Rotation paths and how fast each direction turns (degrees each step):
Each turn is a multiple of 5 degrees from 10 to 175, or 0.
Each row of a path follows its step; steps can be skipped.
Rotation 1:
step 0: [  2   2 -11   9   9  -9 -15 -11   7   6   5   4  -2  15   5  -6  -5   9
  11   5  10 -20   3  -4   3   8 -11  21  -2 -11 -13  27   8  13  -3 -14
 -13 -27 -14   0   0  12   2  21  -4 -23  -1  -5  16   9   1  -7  21  30]
step 1: [  6  -5   3  10 -18   1  17   5  -6 -19   0 -22 -16   5  19 -18 -11   9
  19  14  13   6   4   6  -5  35  -4   1  -2   3 -12   0  24  10   5  12
  -9  -4   0  12  -7   8 -12  -3 -16  -8 -22  11   1  -6  -7 -17 -16  11]
step 3: [ 11  -9 -24   4  21  22 -22 -12  15  -7  14   1  -2   1  10  -9   2  14
  -3   4   0 -15 -11  -3  -1   7  -5   4 -15  -8  -4   4   4  -8  -8 -20
  -1 -27   3   6  19  12  -9  27   8 -14   5  25   6   4  -6   5  17   4]
step 4: [ -1 -17  20  -2   9  11  -7  13  -2  -9  -3  -5 -11   2  30  -7   2  13
   7  24   3   9 -11  -6  -4  32 -17  -3  -1  28   1 -13   0   3  -5  -3
  -6 -10 -20   4 -15   2  -4  -2  -7  -2  -2  25   1  -9 -10 -24  -4   1]
step 5: [  1   7  13   6  27  -1  -9   5 -15  18   7  16   9  17  11 -17  -8  15
  14  16  -1  10  25  -6  32  -5 -16   1  17   0 -17  11  -1 -15  17   6
   2  -4  12   1  -2  -1  18  -4  -2   5   0   4   8   3 -19 -13  -6  -5]
step 7: [ 15 -13  21 -34   5   1   6  -5  -1  -2 -17 -10   4 -12  25  -3   3 -23
  11  19   6  -8  -5  -4 -10  24 -11  18  -5   5 -11   4   6  11   2   3
  -9  -7 -22   2  -3  14   1   1  15   1   1  16 -17  -6 -13 -13  -9  -7]
step 8: [ -8  10  -5 -17  19   0   0 -18  -8   9  19  24  12  12   4   4  -3   7
   6  22  10   5  16  16  13  15 -28  -2   5   3 -32  13   7  -7  16  -1
  -6   9   7  12   7   8   8  10  10  -9  -2  -6 -13   0   0 -11  11   6]
step 9: [ -6  13  -1   9  -9  21  -9  -4 -10   7   5 -15 -11 -12   3 -11 -19  24
  18  -5  14  -2 -10   5   5   7 -13 -12  -5  10  -4   0  22   6   6  -9
 -13  -9  -2   1  38  23 -18  15  -5 -10   4  -7   9   6   1 -15   5 -15]
step 10: [ 31  18  21 -12   5 -10 -25   7  17  -1  -8 -22  -1  -6  12  -5  -5  -7
   2   4   1 -12  13   1  -6   5  -8  16 -11  16 -11   6  22   3   6   4
 -11  -3 -17 -12  -6  13   2 -15  -6  -5   4  20   2   4 -18 -18   1 -19]
step 11: [ 17   6 -24 -12   9  -8  -4 -12   3   3  20  24  -3  16   2  -5  -5  -3
  12  11  11   0  15   7   5 -14  -9  -3  -7   4 -31  13   1   1   0  -8
 -17 -12   4  19 -16  -1   6   4  -4 -17 -19  17  10 -19 -11 -12  18   5]
step 12: [  8 -13  -5  13 -11  13  19   0 -14  -1  -5 -14 -14   9  21  -9 -15   7
  29  14  15   8  11  -7  -7  -6  -8  -9  10   8  -9  -8   9  -2  -9 -12
  11 -24 -18   4  30  13 -15  12  -3 -11  -3   1   4 -12   5 -12   7   5]
Speeds:
[ 5 -6 -4 -2 -3  1  2  6  3  7 -1 -3  0  4  2  4 -5 -1 -3 -3 -9  0  0 -1
 -1  2 -3 -5  0  1 -8  6 -4 -1  0 -1 -8 -1  5  1 -1  0  8 -4 -6  1  8  0
 -8  2  2 -2 -4 -1]  125
[  7   3  -1  -1  -7  -1   0   3   5   0  -2   7  -1  -4   1   1   0  -4
  -2  -1  -3 -10   0  -6  -1   8  -4   7  -3  -1   8   5  -3  -3   2  -7
   1   1   0  -5   0  -1  -7   5  -4   5   1   0   1   2   0  -7   1   1]  110
[ -3   8   0   7  -4   2   0   5  -4   5  -2  -5   2  -1 -10  -6  -2   2
   2   4  -1   3   1  -3   3   2   5   1 -11   3   0   6   7  -1   6   0
   3   1   0   3  -2  -2   1  -3   2   4   3   2   2   4   0   0  -7   1]  90
[  1   5   9  -2   3  -8   5  -3   3   5   0  -6   5   4   0   6  -1  -2
  -3   0   4   3   7 -10   4   5  -4  -2   0   0   3  -3  -1   5   0  -3
   1   2   4  -4   1  -6   4   1   3  -3  -1   7   0  -2   0   4   2  -3]  130
[ 1 -5 -2  3  0 -1  0 -2 -4 -2 11  1  1  1 -4  3 -7  4  8 -6  5 -5 -3 -1
 -2  5  6  3 -2 -1 -4  0 -3 -7 -1 -4 -3  4  0 -5 -1 -3  5  5  5 -2  0  3
  5 -2  6  0 -2 -3]  130
[ -3   7   7   2  -1   1  -8  -3   1  -2   0   0  -2  -2   0   5   4   6
   5   5 -11   1  -3   1   3   0   1   2   2   7   3   2   5  -1 -12  -2
  -4   2   7  -1  -1  -1   3   3   1  -1   3  -2  -1  -1   4  -4   2  -2]  70
Rotation 2:
step 0: [  0  24   7 -19  12   5  -4  -2  -1   3  -5  22   7   2  -8 -21 -30  37
 -17  -3 -15   5 -18  24  -1  -4   3  -7   8 -19  -1  -8  -4  -2  16   4
  -5 -12 -23  -2   9  -9   1  14   3  13  20  26  13 -15 -20 -10  38   4]
step 1: [ -4  15  11 -11   3   7  11   5  16   6  -9 -21 -19 -11  -9 -17  -7   3
 -44 -11  21  26 -21  -2   5  -2   6   8 -10 -14  26  -7  37   0  -2  22
 -15  17 -10   1   8  -5  -2   2  15   2 -21  19  12 -15 -10   5  14   9]
step 3: [-13  24  13  -3   0 -31  10  -3  -8 -20   0 -12  -8 -18 -18  10   4 -32
 -11  -3  18  17   1  22  13  16  17 -15 -16 -24   9   9  -4   7   1   6
 -21  -8  -8   3  34  15   6   1   2  10  22   1  25 -16  -6  16   9  -7]
step 4: [-14  15   2  16  11   0  13 -33 -20  12  15   2  -2 -10   3 -28  -7  -3
 -35  -5   1  23  -4   9   9   8 -11 -16  -5   9  -6  -6 -24   4   6  -8
 -24 -16  -1   3  -9   1  12  12 -14  -1  25  16   3 -12  -9 -10  41  -6]
step 5: [-13  39  30   0  -6  -8  -1 -18  22   8   5 -25   7   9   7   0 -11   8
  -8  -6   2   6 -15 -18  -2  16  -3 -25 -16 -18   1  24  16   7   7  10
  -4  -5   1   0  14  -9   7   4 -12  10 -18  32  18  -8 -12  -9  31  14]
step 6: [  3  16  22 -30  26   2  15  12 -17 -11  15   2 -13  -8  -3   2  -5   8
 -45 -30 -22  18  -9   7 -13  10  -7  18 -10 -13  -2  28  -5   3  -3   2
  -3  10   4  11 -11  -8   9   2  -9  -6   3  18   0   8 -23 -10  11  22]
step 7: [-13  16  11 -21   1   1  -6  10 -16   4   7   4  12  -7 -18 -17 -27   1
   2   4  -1  22 -19  19  -9  15   2   3  -4 -45   1  -5   2  21   1   5
   8  13 -35   3  36   2   8   3  15   6  10  12  16 -11 -25   4  10   0]
step 8: [ -5  13   7  -6  13  19  22  -2   3  -1  16   4 -19  -1 -18 -17  10   0
 -41  -9  13  25 -21  29   4   4  23 -14  -6   3  21 -17  11 -17  -4   0
  -4   4  -8  -4   1   6 -11   6  17 -18  10  16  18 -12 -11   0  27 -23]
step 9: [-24  -2  36  13 -16  -9   3 -14  14  -1   0 -24  10  -7 -17 -22   1  -9
 -34 -13  -9   4   3  -2  18  -4 -25 -26 -12 -21  22 -15  -9  -1  12  20
  -6   4  -9  -2  29 -14   8   5  -2 -15   1  17   2  -5 -11  -4   5  -3]
step 11: [-12  25  15 -13 -13   4   8 -18 -42  -3  15  -3   7 -13   3 -29   1 -16
 -16  11  -2  10 -10  -3  14  24  -6  -5  -4 -14 -25  16 -16  17  14   4
   2   5   2   7  10   9  31   6 -20  -1  19  18   7 -18 -15  -1  15  -3]
step 12: [ -1  30  19   0  13  15  18  -4   0  18  30 -12   3  19  19   1  -4   8
  -8  -4   4  34  -5   7  -7   6  13 -24  -5 -24   5  28  -3   6 -14  -9
  -3   7 -12   7   7   5  -9  13   2   1  -9  16  11   2  -6 -24  42 -11]
Speeds:
[ 0  7 -5  6 -3  6  1 -3 -7  7  0  2  1  0 -1 -8  1  1 -1  7  8 -1 -8 -5
  3 -3  5 -2  3  7  1 -1  3  2  1 -2 -1  3 -2  1 -3 -5  2  5  5 -3 -6  4
  3 -2  2  0  3 -3]  100
[ -4 -11   1  -4  -2  -3   1   7  -3   2  -2  -5   0  -2  -2   0   0   7
  -2  -7   2  -3  -4   9   4  -1   1   0   6   4   6  -5   0   4   3   0
   3   3  -5  -2   0   5  -3  -3   7  -3  -3   3   7   0   2   3  -1   0]  55
[ 4 -5 -1  4  0 -1  0  8  2 -4  8 -7  3 -1 -5  3  3 -3  2  2 -5 -2  1 -3
  2 -2  1  1  4  0  2  5  8  2  2  0  5 -2  4 -3 -2 -1  7  6  2 -2  2  7
 -4  2 -1  2 10 -7]  110
[ 1 -1  8 -1  0  0 -6  1 -4  2 -2 -1 13  6 -6 -4  1  7  6 -1  3 -5  1 -2
 -4  0 -3 -5  0 -4  4 -1 -1 -1  1  3  1 -3 -1  5  6 -2  4  6 -2  6  0 -7
  1 -5  3  2  2  0]  160
[-1  0  3  0  3 -6 -5  3  2  6  3 -2 -6 -5  1  2  4 -4  1  0 -1 -1 -2 -6
  6 -1 -1 -8 -1 10 -1 -6 -7  0  0 -3 -5  7  5  0  9  5  0  4 -4  3  4 -2
 -1 -2 -2  4  1 -1]  55
[ -6   1   1   3  -1   1  -2   2  -1  -2  -1   2   2  -2   2  -2   1   2
   6  -1  -6   2   3  -2   7   6   2  -1  -2  -5 -12  -8   4   0   5   7
  -3  -1   3   3   2   1  -1   2   4  -8  -3   6  -1  -2   3   8  -2   6]  175
